128 stands for zero in the data rows.
Some points, each followed by its number:
124 115 121 158 135 125 128 122 116 133 110 128 120 145 123 142 0
147 136 165 109 103 129 151 159 129 104 130 108 99 96 134 112 1
55 109 64 195 196 104 77 61 118 169 106 175 148 196 119 179 2
84 114 114 197 69 131 152 116 82 85 92 121 55 125 83 185 3
172 128 147 94 77 144 156 165 137 128 129 98 130 99 142 108 4
48 126 78 194 224 102 90 83 130 163 127 180 139 197 106 161 5
40 125 55 198 251 97 78 72 115 168 122 183 156 205 109 173 6
154 133 130 88 159 115 88 127 146 168 142 136 191 141 161 111 7
114 111 134 193 39 118 186 151 93 69 92 94 43 111 76 149 8
156 139 162 87 86 135 149 149 144 96 143 110 132 100 133 88 9
142 115 154 155 12 134 181 156 93 60 86 102 57 89 104 152 10
57 119 91 205 144 124 115 97 95 125 92 150 89 172 87 179 11
36 114 64 245 186 116 114 69 94 142 91 172 85 202 80 202 12
170 142 152 62 198 118 107 141 157 161 161 131 188 128 175 68 13
153 138 128 47 238 117 93 119 178 205 179 147 233 131 186 61 14
137 126 140 133 72 134 165 139 105 92 112 128 71 108 115 144 15
102 124 118 189 106 126 139 123 103 98 103 138 62 144 92 154 16
New points follow, each followed by the numbers of its three nearest points above, nearest first.
85 128 113 193 96 134 141 110 99 101 94 136 76 138 79 162 -> 16 3 11
119 130 117 126 123 128 121 127 126 125 125 135 124 128 123 128 -> 0 1 15
117 124 112 117 214 105 90 100 148 173 163 152 203 164 135 104 -> 7 13 14
103 113 99 138 160 124 95 107 129 147 123 157 137 164 134 148 -> 0 7 2
120 133 144 117 115 129 148 132 132 112 135 119 118 113 128 123 -> 1 9 0
113 126 112 171 131 122 129 106 110 140 116 122 112 149 104 151 -> 0 16 11
72 113 87 221 132 122 118 92 96 111 89 154 73 167 83 187 -> 11 16 12
159 148 130 53 236 122 85 113 183 202 182 149 246 126 179 68 -> 14 13 7
145 136 156 119 111 129 140 142 128 123 129 103 114 115 128 116 -> 1 4 9
111 128 111 149 120 138 151 118 119 124 122 123 112 140 113 147 -> 0 16 15
104 124 107 169 134 128 129 114 118 124 121 127 118 142 98 141 -> 0 16 11
130 129 131 150 78 130 169 139 127 108 110 102 91 110 118 125 -> 15 1 0
154 121 130 127 43 149 153 150 113 84 113 103 78 91 108 127 -> 15 10 1
124 119 126 146 72 135 153 137 96 79 108 121 71 117 108 156 -> 15 16 3
133 131 147 125 51 161 159 151 103 83 111 113 64 96 110 145 -> 15 10 1
